131 57 104 167
118 120 68 122
122 114 106 89
-> 131

149 90 139 114 109 83
163 104 94 142 115 166
85 85 66 60 147 90
-> 149

85 109 116 94 47 50
33 97 101 91 47 38
57 52 138 142 93 48
-> 85

66 133 139 106 90
119 45 107 153 57
163 75 99 149 54
-> 66

73 58 61 140 147 140
99 68 49 111 170 126
85 62 53 127 160 134
-> 73

110 100 97 115 96
65 101 107 55 112
123 98 103 100 41
-> 110

143 83 56 71 90 36
145 78 36 70 170 83
150 81 30 66 123 99
-> 143

117 155 41 119 114 83
63 50 124 103 114 151
110 90 148 111 62 59
-> 117

155 116 53 159 147 91
58 100 99 87 64 103
148 92 103 54 133 90
-> 155

132 81 63 116 130 121
104 121 106 96 118 88
136 68 44 128 125 125
-> 132
---
58 45 86 111 39 95 -> 111
64 42 174 92 109 129 -> 92
152 133 111 119 142 155 -> 119
94 44 97 134 95 116 -> 134
162 133 102 135 138 52 -> 135
146 99 110 139 167 113 -> 139
123 177 104 110 106 113 -> 110
---
161 105 58 106 140 value 161, 58

96 147 150 118 105 105
92 100 104 101 100 141
97 103 123 176 109 105
value 176, 92

107 165 72 45 89 64 122 value 165, 45

120 130 115 73 44 value 130, 44

92 50 100 103
98 159 103 104
value 159, 50

119 114 128 60 30 92 57 value 128, 30

108 49 146 124 84 166 30
89 100 96 112 64 136 93
value 166, 30

100 91 125 108 98 23
112 119 117 106 31 163
92 99 57 86 147 158
value 163, 23

74 90 40 172 value 172, 40
---
57,81,81,58
65,67,69,44
52,90,90,68
-> 67

146,101,155,163,145
142,101,154,164,143
102,121,71,69,105
-> 154

155,62,56,83,88,114
111,109,93,117,94,86
87,96,93,122,127,57
-> 117

82,147,124,86,87,145,93
84,70,22,106,132,104,78
110,63,77,77,154,116,46
-> 132

67,157,94,73,150,92
72,155,128,64,100,68
98,92,122,104,125,113
-> 64

116,93,64,90,31,121,176
147,83,81,123,149,129,86
170,155,174,153,117,117,48
-> 149

135,148,172,97
61,79,83,41
141,22,132,44
-> 79

69,35,101,108,137,156
114,56,112,140,140,134
139,37,30,82,142,32
-> 140

101,69,110,100,49,26,140
88,102,148,93,96,124,113
85,125,106,146,73,108,113
-> 96

133,141,131,167,133
137,136,132,175,136
57,77,135,68,136
-> 132
---
93 175 143 71 99 107 62
50 128 127 89 74 122 123
160 108 120 120 116 69 94
-> 107

131 59 88 96 65 162 -> 65

64 96 103 119 121 95 36 -> 95

35 29 84 55 127 74 -> 127

115 143 59 160 118 122 49 -> 122

47 50 55 174 118 -> 174

95 166 134 107 132 150 173 -> 150

152 117 87 136 79 79 104
84 161 136 174 124 112 127
168 137 144 104 111 93 119
-> 79

164 80 69 99 -> 69
---
[151, 44, 164, 94, 140, 84] ⇒ 84, 151
[118, 44, 62, 117, 137, 37, 96] ⇒ 96, 118
[43, 100, 100, 102, 101, 67, 98] ⇒ 98, 43
[31, 113, 148, 70, 89, 143] ⇒ 143, 31
[90, 94, 91, 43, 105, 82, 89] ⇒ 89, 90
[32, 164, 128, 152, 87, 171] ⇒ 171, 32
[46, 138, 123, 42, 148] ⇒ 148, 46
---
156 131 73 122 ans = 131
92 44 130 62 151 82 ans = 62
157 52 135 76 129 99 84 ans = 129
109 123 112 96 133 45 108 ans = 133
72 106 96 108 69 31 132 ans = 69
79 105 96 86 98 173 ans = 86
---
65 70 105 117 66 129 175
110 61 90 88 111 156 133
-> 156

140 172 55 73 93
151 141 122 94 126
-> 94

87 125 125 35 153 96
134 151 53 151 51 105
-> 51

154 91 62 177 72 90
160 141 104 129 73 90
-> 73

156 81 85 56 95
58 111 96 151 94
-> 151

113 71 123 63 82 148
115 68 108 61 81 157
-> 81

72 89 69 129 97 138 117
42 42 141 92 104 43 46
-> 43

150 96 96 108 102 51 99
27 98 99 99 120 156 101
-> 156
---
127 137 152 81 39 162
103 168 138 47 57 173
136 123 152 121 31 161
: 162

142 79 121 67 77 62
66 112 39 125 71 139
175 86 140 59 93 26
: 62

84 61 78 87 95 70
132 59 96 45 67 105
87 86 83 89 86 84
: 70

91 114 92 37 90 85 99
49 82 133 89 76 117 116
124 77 111 84 106 63 75
: 99

167 66 56 145
34 94 72 57
157 80 53 126
: 145

101 98 131 117 103 86 104
100 84 87 109 101 163 87
101 93 92 117 96 109 89
: 104
---
 79   76  150  155  120  101  127
134   64  100  107   37   34  111
 56  114  123  140  173  169  130
| 100

116  109  110   38
143  116  133   67
 51   81   36   91
| 133

 97   58   50   76   76   75  109
111  132  116  137  111  104  112
157  120  106  122   98  133  119
| 116

 69   79   83  122  120
139   53  142  115   37
136   94  135   78   72
| 142

 58  124   28   63
118   35  165   45
 93   86  112   46
| 165

 88  102   61   81   22
123  107  109  129   88
 76  109   80   55   70
| 109

 47   44  125   28   40
 52   82  116   60   90
137  133   77  146  123
| 116
---
(123, 130, 83, 80, 133, 172)
130
(109, 31, 85, 100, 62, 76, 137)
85
((150, 90, 31, 115), (67, 123, 170, 113))
115
(129, 125, 27, 95, 92)
129
((99, 82, 104, 88), (98, 44, 79, 85))
88
(164, 125, 108, 110, 81, 102, 107)
108
---
83	93	66	127
92	120	119	89
60	107	42	95
-> 119

111	115	116	30	84
128	82	98	154	105
97	139	93	109	94
-> 154

130	85	94	78	162
100	61	106	96	148
130	100	105	112	142
-> 96

131	94	86	150	106	31
121	91	76	80	82	91
68	110	97	87	116	97
-> 82

96	110	83	126	169
137	121	124	113	149
91	83	92	66	29
-> 113

113	101	98	99	101	93
127	100	134	101	102	90
98	102	160	101	100	103
-> 102

47	58	129	96	120	85
174	177	75	95	92	110
68	61	118	97	102	95
-> 92

96	72	91	138	137	156	79
68	63	117	101	125	134	64
84	76	102	54	142	39	155
-> 134
---
83 92 121 77 126 46
116 83 106 126 69 136
48 91 95 97 157 84
ans = 48

107 120 76 101 91 127
119 83 45 139 87 140
ans = 76

110 112 41 92 87 80 102 ans = 80

102 164 110 142 ans = 110

154 152 159 42 43 141 73
101 73 99 66 91 133 93
ans = 43

155 107 100 98 133 88
95 111 85 82 155 48
ans = 82
---
77 134 158 38 95
38 152 142 53 76
153 115 51 88 145
Answer: 134

96 114 101 87
142 117 35 104
115 111 55 93
Answer: 114

83 94 51 35 106 49 109
114 129 46 84 99 26 82
142 168 137 93 52 87 101
Answer: 94

51 131 83 111
142 28 107 100
49 142 104 47
Answer: 131

102 127 99 99 176 86
89 127 96 95 159 69
103 127 111 101 135 68
Answer: 127

120 76 29 70 71
130 88 49 57 62
124 80 34 64 67
Answer: 76

130 139 57 55
118 117 95 126
139 127 24 104
Answer: 139

106 98 99 84
109 132 127 94
98 163 145 54
Answer: 98

32 169 127 28 126 157 128
101 159 66 133 124 29 45
93 121 95 99 82 133 32
Answer: 169
